[[125 152]
 [129 128]
 [137 124]
 [126 151]
 [127 143]
 [126 151]
 [135 130]
 [137 134]
 [144 142]
 [135 129]
 [146 147]]
:
[[152 125]
 [128 129]
 [124 137]
 [151 126]
 [143 127]
 [151 126]
 [130 135]
 [134 137]
 [142 144]
 [129 135]
 [147 146]]

[[138 144 123 128 131 138 144]
 [113 125 140 133 139 153 119]
 [127 137 143 141 125 110 128]
 [110 111 140 127 113 124 123]
 [127 134 144 155 128 140 124]
 [127 148 126 134 126 132 145]
 [136 118 114 126 139 150 117]
 [140 137 118 124 126 140 150]
 [137 136 116 130 131 131 110]
 [122 115 123 127 111 138 112]]
:
[[144 138 131 128 123 144 138]
 [119 153 139 133 140 125 113]
 [128 110 125 141 143 137 127]
 [123 124 113 127 140 111 110]
 [124 140 128 155 144 134 127]
 [145 132 126 134 126 148 127]
 [117 150 139 126 114 118 136]
 [150 140 126 124 118 137 140]
 [110 131 131 130 116 136 137]
 [112 138 111 127 123 115 122]]

[[123 107 150 124 136 132 108 140 111 125 105 128 118]
 [139 131 123 116 107 129 104 108 150 118 105 138 144]
 [127 112 105 106 144 123 109 112 139 137 136 107 121]
 [151 130 107 120 132 118 130 129 110 136 127 129 125]
 [120 137 126 113 142 117 115 130 137 130 122 120 108]]
:
[[118 128 105 125 111 140 108 132 136 124 150 107 123]
 [144 138 105 118 150 108 104 129 107 116 123 131 139]
 [121 107 136 137 139 112 109 123 144 106 105 112 127]
 [125 129 127 136 110 129 130 118 132 120 107 130 151]
 [108 120 122 130 137 130 115 117 142 113 126 137 120]]

[[154 140]
 [127 145]
 [114 132]
 [109 118]
 [130 109]
 [139 149]]
:
[[140 154]
 [145 127]
 [132 114]
 [118 109]
 [109 130]
 [149 139]]

[[128 115 129 106 119 116 133 120 128 123 131 129 131]
 [123 123 112 130 126 132 136 125 129 133 135 135 122]]
:
[[131 129 131 123 128 120 133 116 119 106 129 115 128]
 [122 135 135 133 129 125 136 132 126 130 112 123 123]]

[[143 145 121 129 136 122 112 123 136 129]
 [144 139 121 127 137 120 110 122 135 132]
 [125 155 127 138 128 135 135 132 130 116]]
:
[[129 136 123 112 122 136 129 121 145 143]
 [132 135 122 110 120 137 127 121 139 144]
 [116 130 132 135 135 128 138 127 155 125]]

[[111 140 105 121]
 [126 150 114 104]
 [142 108 104 114]
 [137 109 117 143]
 [116 137 126 148]
 [152 126 140 134]]
:
[[121 105 140 111]
 [104 114 150 126]
 [114 104 108 142]
 [143 117 109 137]
 [148 126 137 116]
 [134 140 126 152]]

[[129 133 136 147 143]
 [129 129 125 123 128]
 [133 131 121 120 124]
 [125 127 127 132 123]
 [132 124 132 138 123]
 [126 125 118 106 134]]
:
[[143 147 136 133 129]
 [128 123 125 129 129]
 [124 120 121 131 133]
 [123 132 127 127 125]
 [123 138 132 124 132]
 [134 106 118 125 126]]
